Each row is where one point has got to under a steady rotation. How many steps took it there?
The counts run from 0 to 816.
[120 107  92 123 146 120  93 159  91 122 124  95 137 106 158 143 145 138
 157  60 136 129 121  91 167 151 133 150  68 155 170 123 137 115 151 134
  77 104 140 123 122  97 155 137 134 143 119 180  97 110 118]  557
[127 152  93 105 130 119 110 147  85 139  86 104 123  95 163 131 151 122
 116  79 175 143 151  96 162 116 100 124  87 116 179 158  92 108 177 108
  82 108 126 139 116  98 125 128 137 129 151 162 127 109 151]  400
[123 134 125 101 155 156 164 156 116 165 110 134 140 110 141  94 148  99
 110  98 129 127 129 120 166 106  85  80 117  98 164 138 114 139 184 104
  89 128 112  99 128 114 140 135 101 107 153 180 152 170  86]  154
[117 116 128 118 153 136 136 168  87 105 123 151 143  87 122  97 126  97
 114 107  95  77  86 142 188  75  97 120 119  83 118 130 124 119 122  75
  92 142 125 107 159 115 112 122  96 127 130 169 114 144 105]  652
[124 110 128 120 143 137  93 197  83  97 110 108 129  73 153 141 144  85
 127 106 110 104  80 128 145 100 138 144  96 103 146 137 130  96 124  84
  99 139 157 134 122  83  87 134 135 141  99 152 114 119 117]  143
[138 102 130 111 151 151 138 139  78 137  93 113 155 112 140 114 144  95
 144  77 108 123 104  83 173 143 129  89 112 110 142 128 137 130 171 105
  93 157 107 111 130 116 164 143 135 134 127 191 120 172  74]  376
[130 117 130 104 120 162 155 130  96 133  87 110 152  81 158 109 137  81
 128  95 120 137 119  95 155 109 122  91 104  96 158 163 120 132 187 105
 122 145  95 108 109  92 140 137 151 113 149 190 124 160 103]  683
[ 49 110  92 115 142 126 113 161  97  99 143 104 158 117 146 134 123 131
 138  97 115 134 156 100 176 127 133 121 106 112 121 152 136 118 147  51
 131 141  99 126  97 124 112 160 113 132 117 177  98 162 110]  171
[ 84 113 122 137 159 164 102 191  99 170 153 118 112  81 141 113 174 109
 107 112 113 108 115 108 119 102 108 131 112 124 158 119 110 151 177  80
  83 125 147 144 117  97 114 143 113 102 142 161 122 132 109]  427
[134 120 137 112 154 173 150 166 104 153  99 121 114  96 132  88 173  86
 125  95 108  94  97 111 137  96 118 139  89 111 147 115 124 126 166 122
  73 101 141 108 143 106 147 130 122  95 167 181 141 128 101]  578
[111 104 108 116 145 143 118 167  73 109 109 120 152 103 150  98  95 100
 120  98 109 123 130 114 190 117 120  99 123 104 131 156 124 117 131  58
 125 171 102 142 134 123 118 154 116 154  98 164 108 167 101]  413
[118 143 109  92 130 111 145 150  79 135  98 115 155 133 134 123 138 124
 128  59 157 134 161 103 195 146  94 115  98  92 152 141 117  96 169 108
  83 116 123 107 122 128 143 157 100 121 142 177 118 141 124]  89
[120 100 134 120 136 164 121 161  90 111 103  98 118  75 153 104 175  82
 141 107  95 100  91  93 141  89 151 155  88 118 135 128 118 117 158 100
 103 121 129 121 134  87 126 132 160 123 152 181 111 123 113]  646
[123 118  92  94 131 126 144 135 120  71 112 128 164  91 168 117  87 124
 140  83 113 118 113 133 192  88 113 126  79 126 155 168 139 121 121 107
 116 114  90  99 134 103 127 109 123 141 122 190 111 137 120]  369
[ 58 101 101 119 137 124 133 190 116 114 169 105 151 111 148 121 117 135
 137  83  98 133 150 123 174 131 112 135  99 129 145 138 147 120 144  97
 113 110 130 111 107 110 117 164  80 110 110 183  93 150  95]  631
[ 89 116 111 103 182 180 140 174 127 127 109 135 142 115 147 106 133 104
 133 107 103  96 109 131 133 109 141 113  92 102 111 164 160 147 142  51
 114 135 114 111 101 134 122 144 120 118 128 164 160 173  92]  459
[ 89 122  82 103 143 128 110 154 126  81 130 124 154  82 179 151 101 134
 138  98 127 134 116 136 156  89 124 128  77 133 165 180 139 132 133  80
 120 118 107 112  94  86 102 109 134 136 111 172 112 126 135]  676
[113 135  73 100 193 152 123 145 122 156 106 129 131 139 153 112 134 151
 135  78 163 119 149  96 168 131 108 111  77 154 154 145 131 153 152  99
  72 101  97 121 123 146 158 123 116 135 139 166 148 140 113]  199
[ 75 135  74 107 154 122 107 195 116 122 145 129 144 103 154 142  90 145
 109  84 145 124 147 149 158 117  96 125  87 119 166 171 134 132 128  76
  98 121 138 134  97 115 105 134  86 129  97 147 127 132 132]  280
[113 150  95 115 158 132  97 159  90 169 112 139 125  94 134 155 177 127
 103  93 177 118 119 108 134 113  88 112  91 109 170 143 105 138 182  87
  58 123 140 134 109 102 119 107 118 112 152 150 141 112 137]  5
[144 115 113 108 127 165 126 148 104 122  83 100 133  65 175 134 136  88
 137  78 125 127  98 109 121 111 140 132  76 129 173 165 132 125 167 129
 103 117 129 123 109  71 141 119 163 121 138 180 126 120 124]  643
[132 130 110 114 182 152 103 197  79 174  93 114 123 123 135 133 163 106
 119  85 153 113 125 106 139 155 119 110  99 105 151 130 123 118 159  83
  66 138 156 144 116 126 130 148 113 127 119 141 153 140 105]  774
[140 117 112 102 173 134 121 164  97 115  91 135 160 120 155 145 111 111
 143  94 126 128  88 121 182 139 121  78 107 112 156 152 152 123 132  85
  95 162 119 112 117 119 134 129 121 158  84 164 134 172  77]  416
[111  83 111 144 165 170  98 148  79 134 139 126 133  76 133  90 128 107
 124 100  95  89  89  96 160  98 126 136 109 145 132 116 125 158 146  84
  92 149 111 142 156 115 151 125 135 140 128 178  96 136  97]  340
[ 86 117 106 125 124 103  95 195  89 119 155 109 141  86 149 162 141 131
 120  80 125 129 123 124 160 135 108 143  99 113 165 133 128  98 145 103
  93 123 168 125 109  83 103 151  98 123 102 164  90 115 122]  671
[113 147  94  83 139 121 160 157 139  97 104 117 137 124 172 116 125 132
 136  84 137 135 154 136 192  96  97 125  73 112 172 157 129 105 142 112
  95  76 110  95 122 112 113 138 101 121 139 176 133 130 125]  437
[ 86 114 106 122 129 130  91 154  60 131 109 106 159  83 122 155 144 105
 127  70 146 109 119  86 124 146 148 139  92 100 118 151 130 116 174  77
 101 148 135 138  97 108 144 140 143 119 144 168 101 125 136]  600
[114 103 101  94 159 162 140 173 111  90  91  99 146 124 170 103  99 109
 154  81 102 118 122 117 163 130 158 126  78 125 127 171 157 114 122  82
 124 126 104 121 107 125 135 155 137 138 105 172 133 163  95]  63
[113 135  97  99 144 143 150 133 123 151 116 125 136 102 151 123 156 128
 132  67 146 123 135 105 150 112  99 128  72 131 170 144 124 143 183 135
  73  84 117  97 116 108 159 118 116  98 177 187 137 124 124]  47
[110 121 102 122 177 131  91 190 111 144 139 129 122  99 148 156 170 137
 133  86 140 105  89 123 129 124 114 141  74 138 176 121 141 135 153 117
  53 105 167 120 112  93 124 119 110 120 120 155 131 109 111]  778
[ 97 108 102 102 147 178 134 158 107 120  94  98 151 106 166 111 109  96
 142  85 117 129 141 101 139 137 154 108  90 121 128 180 147 133 156  78
 134 142  99 134  89 119 144 159 140 127 121 178 134 174  96]  527
[ 75 113  99 132 143 141 100 179  73 164 138 107 137 104 117 126 147 129
 117  66 140 100 151  96 129 148 121 150  92 118 130 129 124 130 177  93
  81 117 151 142 115 129 147 158 102 100 147 165 107 123 130]  667
[135 151 113  83 177 141 147 180 139 122  95 134 121 129 172 124 157 113
 128 116 134 129 113 142 177  93  92  97  92  96 173 147 128 112 141  95
  76 102 123  94 118 112 103 126 104 126 122 159 170 152  99]  504
